Some points, one per row:
[ 13 -34 -24  68 -46  69 -92  16 -22  27 -60 -71  90 -23  26  13 -31  13
  55 -38 -10 -29  41   5]
[ 26 -27   7  55 -62  15 -83 -16  -3  10 -38 -65  53 -21  -9 -42  52  -1
  83   3  36  16 -10  85]
[-15  40  21 -56  28   3  34 -13   0 -14  32  24 -37  20  -5  14  -7 -24
 -27  18  -4 -16 -15 -46]
[-43  22  -9 -40  45 -35  62  14  23   9  12   3  -9  -6  49 -21  -4  -4
 -39   7  29  -1  45 -21]
[  3  18  -5  42  -3  26 -60  18  21   3 -39 -12  51 -29 -14 -20 -10  -3
   9 -48  11   5  60  11]
[-59  53  19 -76  33 -23  65 -19   0 -26  12  30 -66  -4   5   4   5 -32
 -26  43   3   6 -25 -27]
[  2 -12  10  -2  25 -17 -11  13   0   0  -4   9  -1  10 -13 -26 -10   9
 -23 -38   4  -6   6  11]
[-46  39  23 -63  51  -7  78   9  -7 -24  43  16 -55  16  30  36   1  -6
  -8  14 -16  -2  -5 -40]
[-13  -4  19 -13   3  -9  45  -1   1 -17   2  44 -33  17  -2  25  -9  -8
 -43  -2 -16   9  19 -20]
[  7 -32 -12  15 -63  14 -32 -23  22  15 -32 -36  46 -17  -4 -23  29  10
  77  47  48  18 -49  76]
[ 19 -33  -1  31 -61   4 -36   5  45  12  -5 -24  36 -25 -43 -29  35  11
  35  40  44  43 -55  71]
[-13  35   2  32  -1   6 -48   5   6  16 -30   5  11 -21 -22   6   1   4
   7 -11 -15  -4  16 -10]
[-30  35 -10 -51  29 -15  44 -23 -38   7 -20  46 -16 -17  38 -29   2 -14
 -49   3  -5 -19  24  -8]
[ 54 -29 -16   1 -30  27  27  -8 -37  -3  -3 -12   7  32  11  37 -19  -8
  24  26 -13 -38 -16 -39]
[ 63 -55   5  57 -22  17 -62  19  -7  13 -18 -16  34   1 -32  14 -25 -19
  -8 -32 -33 -21  12 -21]
[ 42 -15 -19 -66  32 -14  51 -17 -50   0  27  45 -34  43   6  10  -6 -23
 -87 -30 -11 -24  34 -61]
[-20  -5  12 -13 -14 -22  10  -1  44 -29  29 -17 -14 -44 -11 -18   7  50
  27  76  17  -4 -68  59]
[ 15  12 -24   8  -5  50 -35 -18 -84  16 -17 -27  28   4  31  25 -10 -23
  25 -20  16 -28  29 -30]
[ -3  21   2   8  42  19   7  23 -55   6 -39  37  11  10  21  24 -37 -35
 -29 -77 -28 -12  50 -45]
[ 22  14  12 -12  -1   9   7   4 -43   9  -6  30 -21  16   1  28 -19 -33
 -44 -43 -38 -19  41 -42]
[-20  20  21 -12   3   1  25 -11   1  -2  22 -55 -20  22  -8 -14  10  -9
  45  29  10   2 -28  12]
[ 64 -17 -22  -8 -27  -2  -8   5 -20  -1 -13  -5 -19  30  -1  -2  14 -10
 -18   8   3   8  -6 -28]
[-22  14 -11  47   0 -25 -39  21  33 -20 -11  22  35 -12 -21 -36   5  -2
  -1 -62  15  34  30  47]
[ 10 -16 -21  72 -29  41 -84   6  10  17 -59 -21  54 -53 -24   2  -4   2
  30 -44 -13   0  32  34]
[-10  17  24  43  -8 -18  -8  14  -1  -7 -18  -7   7   8 -14   4  24  15
  17  -2  21   8   7  13]
[-42   5  -3  -5  -4  15  -2  -1  16   7  -8 -27 -19 -11  -8  20   2  21
  47  47 -20  13 -27  14]
[ 11   5  11 -15 -12 -11  -7 -30  24  -5  -1  -5  -1 -30  13 -42  49  33
  17  42  44  42 -11  71]
[-13  20  -8  -2  22  16 -23   1 -17  -9 -19  16   8  19   3  -4  -9 -23
 -22 -43 -15   0  50 -42]
[  2 -33  -8   4  -8   8 -22 -35 -27  -5 -21 -19  16 -38  31 -35  33  -6
  19  13  29  10  12  42]
[ -6  -5 -17  36 -14  27 -49  26  15  10 -27  -9  38  -1 -18 -37 -10   1
  11 -39  -3  17  42  14]
Here are 12 more points, each followed by its number:
[  3   1   3 -46  16 -10  10  -8 -29 -17   8  33 -39  39  10  24  -6 -12
 -37  -6 -31   5 -10 -34] 0
[-28  -8  -9  62 -25  21 -48  22  17   8 -20 -38  44 -41  12  -2  20  21
  51  -8  13 -11   5  51] 1
[ 38 -29  -6   6  -8  30 -25   8 -20   4 -32  -6  12  -4  13  27 -24 -14
  -7 -38 -34  -3  11 -19] 2
[ 52 -22   0  -8  20 -16 -10  -3   7   7  28 -14   2  38  10   5 -18  -3
  -1  -6  10  -2 -11 -22] 3
[ 31 -15  22   8   3 -19  14 -25   3 -19  12  24  -9  -1 -15  -2  12  10
 -45  -7  11  -1  -2 -10] 4
[-21  -5  14 -31  20 -30  60  -6  33   0  32  -8 -29  -4  18 -29  23   7
   5  60  39  24 -33  39] 5
[-28 -22  14 -48   0 -17  16 -15  45  11  12 -12 -28  -4  23  -9   0  12
   9  34  22   3 -55  36] 6
[-29  20 -19  28  -4  30 -33  35 -17   8 -30  10  19  -3 -16  37 -23 -11
 -16 -53 -27 -43  52 -44] 7
[-48  37  12 -43  51 -64  68  -4  12 -19  35  40 -49  -5   7 -12   7  16
 -72   5  -2 -10  -7  -7] 8
[ 35 -36   2   4  -5 -10  17   9 -11   0 -19  27   2  16   5  16  22  -7
 -11   0   7  13  -9   6] 9
[-67  48  -3   7   8   7  19  17  39   8  -7 -21   8 -36  18  -6  28   1
  31  45  15   0  -5  42] 10
[ 59   3   1  -5 -14  15   5 -19 -33   1  26  -3   9  32  -6  20 -18 -10
  16 -27   6  -4 -10 -20] 11
Which two of these numbered points are nearest to each point below, looking only along the 3 directions in which the first points spread most? Their numbers follow each, nearest first.
[ -4 -55   6  47 -57  13 -80  10  60  12 -13 -63  46 -40  -2  -1   7  20
  73  15  26   3  -9  64] > 1 10
[-70   6   0   6   4  63 -18   6 -29  22 -23 -46   9   2  14  40 -43 -27
  57  24 -41 -57   6 -48] > 11 2
[ 33 -20  -4  -8   5 -31   2  20   2 -14   7   6  -2   8   3 -17   4   6
 -33 -19  -7  22  29 -15] > 4 9
[ 51  -2  -3   3 -18  17   6 -16 -25   2   9 -35  -7  43  11  46 -12 -20
   2   8  -6   7 -11 -49] > 11 3
[ 30  12 -15 -21   4  -3   5  15 -31 -27 -24  42 -13  13   3  19   2   6
 -26   6 -27  -8  -3 -24] > 3 0
[-37   9  23  13  -2  31 -19   0  26   5  10 -53  16   1  -2 -14   6  16
  56  12  18 -14 -51  30] > 10 6
Now 12 new points, numbered from 0 again:
[-45  24  12 -71  48 -33  57  17  15 -30  16  28 -50  -5  25   1  -1  -8
 -36  23 -11  24 -24 -18] 0
[  8 -23  -3  16 -41  15 -12  26  17  25  -7 -18  38 -32  17  -1 -12  27
  46  -6  -5 -14 -30  17] 1
[-56  17   1 -34  44 -37  69  -1   8 -17  32  22 -39  10   7   2  -9   2
 -43   1  -5   7  21 -22] 2
[ 25 -16  -1  11  -6  -9   5  -7 -30 -13   7   7 -21  49 -12  42 -24 -21
 -26 -13 -37 -22   4 -46] 3
[ -9  -3   9 -32  27 -21  40 -20   4  -3  35  37 -38   2 -13   5  -3  -8
 -40  23  11   4 -18 -31] 4
[-12   3  19 -40  15 -42  45 -12  32   6  36   5 -17   9 -10 -41   8  23
 -22  21  39  14 -38  37] 5
[ -6  19 -19 -19   6  22  32  -7 -27 -13  11  11 -34  17  -9  30  -6 -29
   5  27 -41 -20  -2 -40] 6
[  0 -10  16  18 -19 -38  -8 -12  41 -18  19  21 -22  -9 -31  -5  16  15
 -25  22  22  17 -18  31] 7
[-36  32  19 -39  62 -25  50 -13 -21  -3  29  17 -36  -6  12 -12  14 -21
 -26  -5   9  18   4  -5] 8
[ 49 -14   9  48 -67   8 -51  -8  46 -23  -8 -43  22  14 -34   6   7  34
  37  30 -13   6 -41  38] 9
[  8  -4  11 -10  -4 -19   9   6   7 -16  24  35  -8  -2  -3  36 -13  10
  -6  20  -9  -6 -11 -14] 10
[ -5  40 -14  -4  46  46  24  21 -38  36 -13  15   8  12  26  19 -35 -23
 -36 -22 -12 -56  60 -72] 11
The same question for these:
[-18  16  21 -45 -18 -18  56  -3  39 -24  64 -10 -56  15 -17  -4  13  29
   5  57  14   1 -46  38] > 5 7
[-18   5 -10  -8  50  17  -3  20 -30   6  -7  17  14  19  19   5 -45 -36
 -18 -60 -37 -27  67 -56] > 11 3
[ -1  31  11 -39  11 -41  51 -18  28 -30  29  26 -46  -7  16  -6  39   9
 -18  62   1  23 -33  25] > 5 0
[-21  44  -8  -7  54  -7  -4  22 -50 -11 -19  52 -13  13  -6  -8  -2 -31
 -60 -31 -42   3  56 -40] > 11 2
[-49  24   3 -39  46 -19  60 -20  12   3  35  28 -43   9   9 -11  -9  -4
  -9   6   5  -3  -2  -9] > 8 0
[-25  -2 -20  24  -2  43 -56 -10 -25  19 -41 -13  45 -15 -20  18 -15   2
  30 -39 -27   0  47   4] > 1 3
